In the data rows, the value 128 means zero.
Here are some points, one per row:
[154 155 166 168 161  71  72 154 164   0  95 155]
[131 139 137 134 140 164 159 126 135 196 143 136]
[ 96 102 102 102 102 145 149 104 105 108 151 117]
[209 201 202 210 201 204 192 211 211 249 188 202]
[100 102 112 111  88 124 137 101  92 113 131 116]
[212 213 207 204 194  55  65 205 203   0  72 197]
[ 99 110 107 120  92 121 109 102  96  81 116 107]
[169 177 182 168 165  76  74 176 179   0  83 181]
[113  94  94 100 108 103 100 105 107  96 111  97]
[127 130 119 119 118 151 153 120 124 167 157 119]
[115 122 120 119 118 148 144 130 114 188 154 107]
[ 93 101 112 105  83 134 149  97 114 129 134 109]
[120 108 105 104 117 149 134 115 105 135 158 124]
[100 111  96 116  99 139 128 101  96 104 124  99]
[179 183 176 188 175  84  96 167 176   0  64 177]
[146 151 133 144 147 155 165 136 132 215 157 153]
[105  93 104 107 105 134 128  96 113 116 139 103]
[133 127 128 137 134  97 104 134 130  26  86 130]
[152 166 162 159 154  79  91 163 148   0  77 174]
[106 100  98  98  96 123 133 117 101 102 136 100]
[ 95  81 113 108 106 125 135  88 101  67 127  95]
[105 101 107  93 109 120 126 100  97  54 122  97]
[101  97 111  95  95 133 132 111 108 128 120 109]
[109 100 114 112 112 113 124 104 110  41 104 104]
[115  96 109 111 103 106 119  98 115  74 110 120]
[107 100 137 109 128 118  96 128 128   6 102 129]
[110  90 102 100 118 137 146  91  98 148 135  94]
[114 113 113 116 115  92 106 119 114  47 117 114]
[124 104 121 123 113 156 161 133 122 179 153 125]
[115 129 135 145 138 168 164 132 127 195 166 141]
[121 118 116 114 108 162 158 125 125 148 156 117]
[157 147 159 161 157  84  87 156 149   0  84 169]
[101 111  99 100  89 153 135 106  99 121 140  91]
[ 96 115 120 105 112 158 151 117 112 129 135  94]
[100  89  99  91 112 128 131 114 108 150 128 111]
[119 122 127 130 122  88  87 132 117  39 100 124]
[103 100 109 101 111 114 114  97 110 103 116 105]
[134 121 141 123 122  93  94 127 136   0  99 142]
[123 117 126 129 120 165 151 130 130 186 171 136]
These points spread out most along one direction. How many in every 100 of the points above lie lower along it than each point below? Round to a whole number. More than half of the points above lie lower than the first one.
[113 130 128 120 137 162 156 130 131 165 154 133] 33
[124 131 113 113 119 103  99 115 119  29  94 130] 74
[ 97  98 109 110 106 115 115 101 108  79 110  91] 59
[ 97 102  91  92  98 124 116 103  96  74 132 108] 51
[231 218 207 219 220 193 198 208 222 255 197 208] 69
[129 134 140 141 135 162 160 130 142 152 150 133] 51
[130 116 105 121 134 158 142 123 129 153 155 136] 41
[144 127 134 138 138 157 174 141 127 162 165 132] 41
[154 147 159 157 156  85  90 154 159   0  75 161] 85
[102  89 101 100 102 139 135  93 109 126 133  98] 26
[117 116 112 117 103 112  93 120 112  60 108 124] 72
[226 218 222 209 206 203 187 202 226 247 186 215] 69
[170 170 175 170 182  86  69 162 170   0  82 188] 92
[118 117 120 101 101 130 152 115 106 145 137 100] 31
[ 97 110 112  98 103 133 124  90 102  91 129 117] 51
[173 168 154 171 179  87  67 169 161   0  83 168] 92
[117 111 119 113 123 158 163 118 119 102 157 122] 51
[138 140 129 137 127 156 171 144 127 193 150 137] 26
[ 99  98 117 115 105 136 138 117 102 119 134 109] 44
[103 102 103 107 102 129 131 105  94 123 139 105] 38
[103 101 100  99  98 126 107 102 101  43 100  94] 69
[117 114 107 111 111 123 102 109 106  72  99 115] 69
[101 101  96 100 101 122 121 103 106 108 121 112] 51
[196 193 193 190 182 198 181 192 178 231 173 187] 56
[171 172 176 160 170  78  77 153 146   0  78 160] 92
